In the rows, zero is written as 128.
Rotation paths and how fast each direction turns (degrees per step):
Each turn is a multiple of 5 degrees from 10 to 175, or 0.
Each row of a path follows its step; steps can be skipped.
Path 1:
step 0: [128 135 119 122 122 121 125 127 129 117 124 137 140 131 137 135 135 138
 139 121 127 149 128 147 115 135 135 131 128 126 113 133 131 128 126 118
 129 116 139 138 110 122 120 129 125 141]
step 2: [120 114 138 133 108 134 138 138 120 149 131 135 132 120 135 132 131 145
 119 124 115 141 127 131 131 129 130 120 120 122 131 126 145 124 118 121
 131 129 123 130 117 139 115 129 128 125]
step 3: [129 132 135 138 128 123 139 133 113 124 143 114 130 124 134 123 124 129
 127 113 120 143 128 132 124 128 111 135 120 128 108 123 139 130 118 115
 124 141 136 139 131 127 124 139 113 121]
step 5: [125 122 131 115 136 136 127 140 121 133 126 122 134 127 147 128 109 130
 112 129 122 119 116 128 140 142 136 127 115 126 118 129 142 133 129 115
 129 121 119 134 135 127 134 130 121 145]
step 8: [126 116 124 124 125 136 145 124 132 121 127 134 128 130 143 134 108 123
 151 130 130 137 134 135 135 142 132 132 133 126 121 135 132 125 124 123
 125 110 132 136 114 121 128 113 117 135]
step 10: [128 120 131 141 114 144 126 130 114 133 145 129 128 115 122 124 127 145
 129 126 124 132 140 122 140 130 119 117 123 135 130 139 135 131 118 124
 136 122 140 146 122 114 123 134 125 125]
step 11: [123 126 127 142 118 123 143 115 122 129 130 133 124 140 143 135 120 135
 130 127 111 137 136 143 129 128 113 113 130 135 123 123 135 128 115 111
 141 137 127 134 131 138 132 130 121 131]
step 12: [129 127 113 134 130 116 140 126 128 140 118 126 128 122 139 111 122 127
 133 109 135 124 122 122 129 130 129 122 118 137 118 133 144 142 122 115
 131 133 127 136 125 120 137 130 105 126]
Directions:
[132 128 124 130 131 132 127 131 129 131 122 126 130 128 128 130 127 129
 125 130 129 131 126 127 127 129 131 127 124 126 127 132 125 130 130 130
 129 125 132 128 131 130 130 123 126 129]
90
[130 126 131 133 126 128 131 126 130 131 123 129 126 127 130 125 129 128
 129 129 126 129 129 130 128 126 126 130 129 125 124 129 128 130 123 132
 123 129 125 125 130 128 129 127 126 124]
80
[126 130 129 133 130 131 128 130 125 128 130 129 129 125 124 127 126 127
 130 134 131 126 125 132 127 126 131 126 129 129 129 131 123 133 125 127
 127 130 126 129 127 127 127 131 129 129]
120
[127 129 129 121 127 129 126 127 128 128 128 128 127 128 129 121 129 128
 128 130 128 131 127 130 129 126 129 129 125 128 129 128 132 134 127 130
 125 131 132 135 129 126 130 128 128 129]
155
[125 129 129 124 132 129 123 127 131 127 127 126 130 127 129 128 123 128
 132 130 129 127 125 125 128 129 128 127 131 124 123 129 127 123 126 130
 128 127 126 130 128 128 131 128 132 126]
40
[129 125 128 126 126 127 129 130 125 126 125 132 133 132 129 130 127 128
 129 126 129 131 131 126 127 130 130 127 131 129 130 128 124 131 126 129
 123 127 130 129 128 125 123 127 134 124]
45
[130 127 131 130 132 128 130 127 126 128 126 127 127 132 127 127 124 127
 128 131 126 124 133 127 132 127 128 126 128 131 131 124 128 127 126 130
 129 122 129 133 127 126 129 128 124 128]
20
Path 2:
step 0: [141 154 137 128 128 125 134 132 126 122 128 123 130 113 119 139 136 130
 127 123 135 120 124 112 128 129 130 128 138 143 122 121 124 129 124 135
 141 131 124 127 133 130 136 125 133 130]
step 1: [124 131 125 122 137 140 138 126 126 120 133 131 129 133 131 110 129 132
 126 120 124 143 121 123 141 126 140 120 127 110 135 134 134 129 120 142
 136 125 138 130 127 118 136 125 122 125]
step 3: [134 141 133 124 118 126 134 133 125 136 132 130 116 133 125 129 130 124
 132 137 130 120 123 124 127 138 113 120 122 146 114 124 122 141 124 129
 128 126 124 139 137 133 126 134 144 137]
step 4: [116 132 132 125 133 133 133 120 115 126 127 133 124 117 134 122 138 138
 139 113 124 133 144 114 145 134 127 131 126 128 127 135 132 125 135 147
 130 132 132 127 134 129 125 128 118 126]
step 6: [138 139 125 126 135 135 137 142 152 128 121 138 121 137 127 126 129 118
 130 138 137 116 129 139 126 135 122 131 126 126 117 134 127 131 118 123
 130 123 133 133 123 129 125 138 136 125]
step 8: [131 136 135 130 137 126 129 123 122 124 134 114 128 115 125 130 128 134
 122 129 108 136 125 118 123 127 133 125 133 126 122 120 133 137 121 134
 127 126 123 124 119 110 125 107 120 136]
step 10: [140 134 119 124 116 130 128 121 113 127 140 138 125 142 131 127 121 125
 134 118 138 120 133 138 116 133 123 124 117 137 132 135 134 135 129 134
 134 128 127 130 128 130 135 146 118 120]
step 12: [120 140 135 124 140 123 132 129 126 130 120 124 119 115 131 122 144 128
 129 136 136 128 146 128 133 124 127 146 134 129 135 121 120 122 125 128
 139 136 134 124 135 118 132 118 139 134]
Directions:
[129 129 130 125 128 124 129 128 131 127 130 127 126 129 122 127 125 125
 123 129 126 127 125 126 125 132 131 125 123 129 124 130 125 129 130 130
 127 130 127 130 127 127 128 125 127 126]
140
[127 125 127 130 131 129 126 127 129 127 129 127 126 131 127 126 129 124
 131 129 124 132 130 128 121 127 126 125 132 127 125 124 130 125 130 130
 128 128 131 127 127 131 128 123 126 130]
115
[126 126 129 124 132 130 128 128 128 128 132 128 127 131 129 124 126 131
 128 124 126 122 130 128 127 128 131 128 131 129 130 125 124 126 126 131
 132 128 126 132 129 132 126 131 130 126]
120
Path 3:
step 1: [123 136 125 130 129 123 124 138 133 131 126 126 135 123 128 141 128 122
 134 135 131 135 116 114 132 122 118 116 125 137 131 126 127 144 128 137
 129 130 125 139 124 114 129 147 143 119]
step 2: [136 118 130 129 146 131 127 116 120 129 119 129 124 120 119 136 114 120
 126 142 112 124 127 114 123 124 139 128 129 140 130 129 119 129 124 114
 127 130 132 120 135 125 139 134 132 131]
step 3: [124 118 115 117 121 126 123 129 125 128 147 125 124 127 139 123 110 131
 130 137 119 118 131 124 135 130 134 126 124 134 123 134 126 116 123 134
 138 140 121 130 110 117 127 133 123 127]
step 4: [130 124 125 128 134 145 121 136 126 128 133 124 115 129 122 115 134 111
 122 143 118 143 116 132 125 128 122 123 133 130 126 130 131 135 141 133
 129 131 127 146 127 117 128 124 123 128]
step 5: [141 134 115 137 123 129 130 128 136 135 130 133 127 120 143 135 114 120
 122 133 124 136 127 117 135 116 133 128 128 129 124 117 132 137 129 119
 129 132 116 135 137 133 132 130 139 111]
step 6: [132 125 131 124 132 135 115 105 126 114 132 131 132 127 128 135 119 124
 123 142 129 121 117 119 142 117 127 119 127 132 127 123 139 132 123 132
 138 129 137 120 122 130 134 130 117 132]
step 7: [131 133 110 121 129 130 130 133 110 113 126 132 129 129 134 131 117 115
 124 138 130 124 141 127 129 133 112 124 126 141 135 135 124 124 132 130
 121 133 124 143 118 121 132 136 127 133]
step 8: [127 129 123 126 142 135 115 131 130 125 125 122 118 130 136 116 129 127
 110 139 120 133 127 117 126 131 129 127 118 125 131 121 113 132 122 131
 140 122 134 134 137 118 121 133 138 113]
Directions:
[127 124 131 132 127 128 130 126 125 129 129 132 125 131 131 130 127 130
 128 130 129 123 123 124 129 128 131 131 123 125 130 129 129 126 128 127
 130 124 126 131 126 130 129 126 128 128]
115
[127 128 129 125 129 128 126 132 130 130 126 127 126 129 125 126 130 126
 127 128 126 128 130 124 128 130 136 126 127 128 128 132 123 122 129 130
 128 129 125 126 125 126 131 129 131 129]
60
Path 4:
step 0: [138 128 113 126 126 114 125 135 129 117 133 136 123 130 127 147 122 120
 142 121 113 146 127 125 127 120 131 120 127 132 128 118 126 115 130 129
 117 113 117 144 129 119 118 125 127 128]
step 1: [130 131 116 138 140 144 128 111 139 136 135 131 143 133 126 136 122 121
 128 133 135 118 132 128 111 143 120 126 121 135 127 133 132 133 120 118
 132 118 132 121 133 109 126 122 138 134]
step 3: [121 141 136 122 128 100 120 131 129 139 130 132 134 125 131 130 129 127
 128 132 119 129 113 109 122 127 130 117 139 136 123 126 124 132 129 134
 134 129 116 131 120 147 119 128 137 119]
step 5: [126 137 112 132 123 145 109 130 125 129 132 132 120 138 112 115 131 132
 132 128 131 132 129 144 124 115 126 146 122 124 123 129 122 131 132 135
 117 119 133 134 138 145 141 132 125 127]
step 6: [116 123 125 140 130 118 123 129 126 137 111 121 140 124 145 116 128 125
 131 140 130 138 134 123 133 118 125 131 143 118 123 126 140 117 111 123
 135 116 133 137 123 125 130 134 141 123]
step 8: [127 112 121 115 131 132 136 134 143 130 119 131 123 137 122 121 131 135
 122 132 121 126 115 130 126 134 107 137 121 141 125 124 108 145 124 126
 132 135 116 131 137 131 138 134 120 132]
step 10: [122 137 125 119 128 126 117 121 130 133 131 125 136 124 126 137 127 131
 121 128 143 114 136 126 134 124 151 140 127 130 125 141 139 124 122 140
 124 153 127 136 130 123 117 122 115 126]
step 11: [132 120 121 108 126 134 131 133 115 119 122 117 108 123 132 128 125 113
 131 130 126 135 134 146 122 131 123 128 127 134 137 113 129 121 109 126
 127 131 111 130 127 133 112 131 129 130]
Directions:
[127 127 131 124 129 126 127 128 130 130 127 122 123 131 126 128 124 129
 125 128 126 131 126 127 130 131 130 127 131 127 126 125 130 127 127 128
 130 127 130 126 129 130 125 121 127 126]
90
[127 126 127 127 125 129 125 137 124 130 126 125 124 129 127 126 128 128
 134 128 125 127 130 125 125 129 126 128 129 128 124 129 127 129 130 126
 127 130 130 127 128 128 131 129 131 129]
115
[126 129 130 129 129 130 133 130 127 129 128 129 127 128 127 128 133 132
 131 128 130 128 132 127 133 131 132 125 125 128 126 126 131 130 130 131
 124 125 130 127 133 128 126 128 128 129]
140
Path 5:
step 1: [140 135 130 123 126 125 136 129 141 114 129 136 119 125 148 130 122 125
 139 141 124 117 125 130 116 131 127 142 127 123 126 130 128 143 116 121
 122 132 128 136 143 122 119 135 120 136]
step 3: [127 130 138 123 123 132 144 124 129 125 131 120 132 123 121 114 147 135
 124 119 122 133 133 125 124 130 142 130 128 125 135 122 131 111 127 115
 124 118 117 130 119 129 119 127 136 149]
step 4: [133 133 138 108 133 136 135 134 134 118 106 129 124 136 118 132 121 133
 129 134 120 130 111 128 133 129 138 129 131 118 143 127 118 133 129 141
 122 131 122 130 139 122 136 136 133 129]
step 7: [121 126 126 133 139 117 136 131 125 110 133 130 106 146 129 121 123 124
 123 126 129 126 132 127 129 120 138 142 133 118 123 126 126 118 138 140
 125 129 131 129 144 120 136 123 140 126]
step 8: [130 136 135 131 148 139 117 134 121 130 134 145 130 115 115 124 126 135
 132 129 134 126 131 115 141 123 127 120 126 126 121 125 148 115 129 131
 129 133 121 135 125 122 134 125 124 139]
step 9: [133 116 144 125 122 133 128 121 131 126 124 129 131 130 134 126 128 132
 124 133 132 133 129 130 127 161 143 124 119 131 119 126 135 124 129 136
 117 122 134 135 134 129 126 142 110 126]
step 11: [126 117 128 143 130 123 127 136 127 135 135 129 134 110 106 132 137 138
 114 132 130 111 123 126 113 125 128 139 135 132 126 115 130 124 128 121
 135 128 132 129 121 116 138 135 132 129]
step 12: [128 123 131 117 122 129 134 138 123 120 135 121 130 126 128 143 121 146
 117 125 128 137 133 111 116 128 143 121 134 126 125 123 125 127 130 129
 113 136 121 140 134 137 120 119 126 111]
Directions:
[130 129 127 127 125 126 125 123 132 128 129 128 131 128 131 124 125 128
 129 127 127 123 124 130 130 125 127 129 126 127 129 127 129 130 127 130
 125 125 131 130 124 129 131 130 123 124]
80
[128 128 134 125 127 128 127 130 129 129 125 130 131 128 134 124 129 130
 129 131 130 129 128 129 131 129 131 129 127 127 125 124 130 128 130 128
 130 129 127 121 125 126 128 127 132 129]
60
[128 121 129 128 131 133 131 126 134 128 128 127 129 129 126 127 127 128
 128 132 129 128 126 129 126 130 131 130 126 129 129 132 130 133 129 126
 126 130 127 129 130 127 129 126 130 124]
140
